In the rows, 128 means zero.
Named turns come first, each shown by rows before and after it. Which turns, in which order, take the first row of each pair that follows to the second? Write the first one first, as in the answered first pair.
nub (before -> after):
[125 134 134 149 149 141 110 108 108 109 108 118 123 124 142 154 151 124]  ->  [132 156 155  91 126 122 135 131 108 130 135 102 121 135 127 105 148 135]
[135 142 156 134 116 103 149 112 121  84 114 138 157 119 144 150 108 123]  ->  [117 123 154 135 132 108 123 121 121  74 150 104 116 117 157 161 144 138]
[122 153 152 120 136 108 138 110 112  84 139 121 186 113 167 162 114 113]  ->  [ 99 135 157 105 150 113 116 124 115  80 168  98 147 117 154 148 151 125]
Kugi (before -> after):
[147 145 131 100 110  97 152 155 148 147 156 102 133 130 113 101 133 131]  ->  [133 131 116 125 181 119 125 116  98 157 118 114 136 145 128  91 144 159]
[146 107  97 137 145 136  86  97  97 130 129 135 101 123 153 141 150 138]  ->  [151 119 107 113  83 116 117 128 135 123 160 124 103 117 143 151 142 112]
[146 148 135 143 177 146 114 113 119 160 128 104 131 166 112 130 152 158]  ->  [141 139 141 155 116 158 116 140 165 146 148 103 108 153 104 168 158 128]
[133 106 118 107  53 120 143 173 181 139 135  97  92 136 106 125 112 120]  ->  [144 147 135  76 134 112 135 128  95 161  84 117 129 160 121  57  97 164]
simes (before -> after):
[108  94 125 158 124 182 109 120 153 107 123 131 112 110 115  93 139 136]  ->  [101 117 145 116 139 160 109 121 127 108 134 120 123 110 114  55 148 145]
[147 126 115 147 130 134 131 140 137 134 126 129 137 152 132 170 122 101]  ->  [139 119 131 119 142 133 130 154 135 129 156 104 120 159 135 156 145 113]
[156 161 138  93 116  95 158 105 144 101 128 156 154 100 131 112  90  93]  ->  [140 119 122 132  87 115 151 111 180  91 147 160 118  93 131 161 104  84]
girob (before -> after):
[125 158 140 124 133 117 127 114 131 100 142 132 151 119 151 144 143 118]  ->  [134 144 123 122  92 121 143 144 143 139 132 146 124 114 117 123 128 113]
[113 137 109 180 158 124 110 119  93 127 122 138 143 114 150 168 149 114]  ->  [134 125  92 189  99 120 134 147 129 155 112 152 119 112 125 146 130 111]
[126 127 117 127 165 141 130 129 116 132 113 130 123 157 133  96 114 137]  ->  [114 135 126 138 151 137 123 118 141  97 117 132 140 136 147 143 114 111]
Futi (before -> after):
[121 163 147 110 114 130  99 130  89 127 159 133 154 111 141 108 119  94]  ->  [125 161 144  98 127 132  95 128  87 131 172 123 140 115 144  99 127 103]
[126 143  98 140 103 127 147 106 117  93 114 159 171 131 135 113 100  88]  ->  [127 152 110  96  89 115 162 127 107 123 129 153 161 139 125  74 113 104]
[104 159 147 151 161 135 123 111 135 109 128  86 146 135 141 162 131 137]  ->  [114 174 150 144 138 127 130 102 136 106 115 107 168 126 141 158 117 117]
Then:
(2 to 3 turns a pair)
[157 157 138 117  88 111 140 149 178 131 190 139 163 124 139 145  80 118]  ->  [122 148 158 108 183 125  97 128 123 113 207  89 146 132 165 143 131 159]	nub simes Kugi
[118 178 155  92 114 104 159 134 132  90 152 105 162 118 149 130 121 101]  ->  [132 113  98 151 153 163 119 124 102 162  76 153 109 139 120 105 118 154]	simes girob Kugi
[125 109 125 141 108 134 123 164 138 120 172  99  79 137 117 144 168 139]  ->  [129  87 109 152 115 149 116 149 132 141 144 112  69 140 104 121 157 149]	Futi girob
[147  84 104 162 101 156 143 149 144 122 135  80  84 148 124 162 152 124]  ->  [153  88 101 150 132 174 130 144 101 150 107  92  78 157 118 111 153 150]	Futi girob
[115 102 152 145  96 128 132 151 213  62 171 141 128  78 167 182 152 101]  ->  [103 133 193  60 158 110 120 158 160  66 192  98 121  95 174 113 183 136]	simes Futi
[155  89 105 158  89 114 145 138 133 185  89 177 147 173 102  91  82 153]  ->  [119 115 142 170 103  92 130 119 163  75 161 122 180 141 160 212 118 106]	girob nub girob
